0: 36|38|36|39|40|55|68|64
1: 27|34|32|80|66|57|50|49
2: 38|37|37|37|42|56|71|59
3: 38|38|49|83|68|49|40|45
4: 34|36|36|41|42|60|70|58
5: 39|41|40|80|72|44|43|46
6: 82|69|60|30|42|44|41|45
7: 71|68|77|31|44|46|40|42
8: 84|68|59|31|40|45|41|45
9: 29|38|30|80|64|59|52|43
10: 30|47|58|78|68|48|38|45
11: 51|61|80|57|59|42|35|38
12: 71|71|72|32|42|44|39|45
13: 24|32|29|62|54|67|63|53
14: 80|71|58|31|39|47|41|45
15: 34|31|36|82|65|60|48|45
16: 54|64|89|43|49|35|40|45
17: 29|35|40|37|47|62|69|58
18: 84|68|56|29|40|48|42|45
19: 49|67|86|39|53|40|39|43
20: 34|33|37|83|66|55|47|45
21: 70|70|76|32|40|42|41|45
22: 52|60|91|46|54|44|38|39
23: 82|69|60|32|38|47|40|46
24: 50|56|86|55|59|41|36|40
25: 27|32|27|69|58|62|62|49
26: 35|34|37|43|44|64|71|53

37|44|34|37|41|48|64|69 -> 0 2
40|38|37|35|42|51|64|69 -> 0 2
39|40|38|33|43|50|63|70 -> 0 2
35|35|39|84|67|49|46|47 -> 20 5
49|57|72|71|59|38|37|39 -> 11 24
35|38|39|84|67|53|43|46 -> 20 3
28|32|35|55|56|64|67|47 -> 13 25
42|33|53|81|68|42|43|46 -> 3 5
42|52|58|75|67|44|35|43 -> 10 3
33|39|38|84|67|55|43|46 -> 20 15
35|40|45|84|67|47|42|46 -> 3 5
37|38|50|85|66|47|43|44 -> 3 5
42|38|48|82|69|47|40|46 -> 3 5
34|37|40|83|67|53|46|44 -> 20 15
26|38|38|41|49|60|70|55 -> 17 4
74|72|68|32|39|47|40|45 -> 12 21
38|39|39|37|40|50|66|68 -> 0 2
40|43|39|81|70|49|39|47 -> 5 3
48|70|73|58|54|37|36|43 -> 11 24
37|41|42|35|37|52|66|67 -> 0 2
40|45|64|77|64|48|33|46 -> 10 3
42|36|50|87|63|42|43|46 -> 3 5
33|36|34|46|42|56|71|58 -> 4 0
34|41|47|84|67|47|39|48 -> 3 5
23|34|29|66|58|62|63|49 -> 25 13
37|39|38|36|41|52|67|66 -> 0 2
24|31|29|69|61|61|60|51 -> 25 13
39|40|44|34|37|51|64|68 -> 0 2
27|32|28|58|57|67|64|49 -> 13 25
40|43|64|81|63|44|37|44 -> 10 3
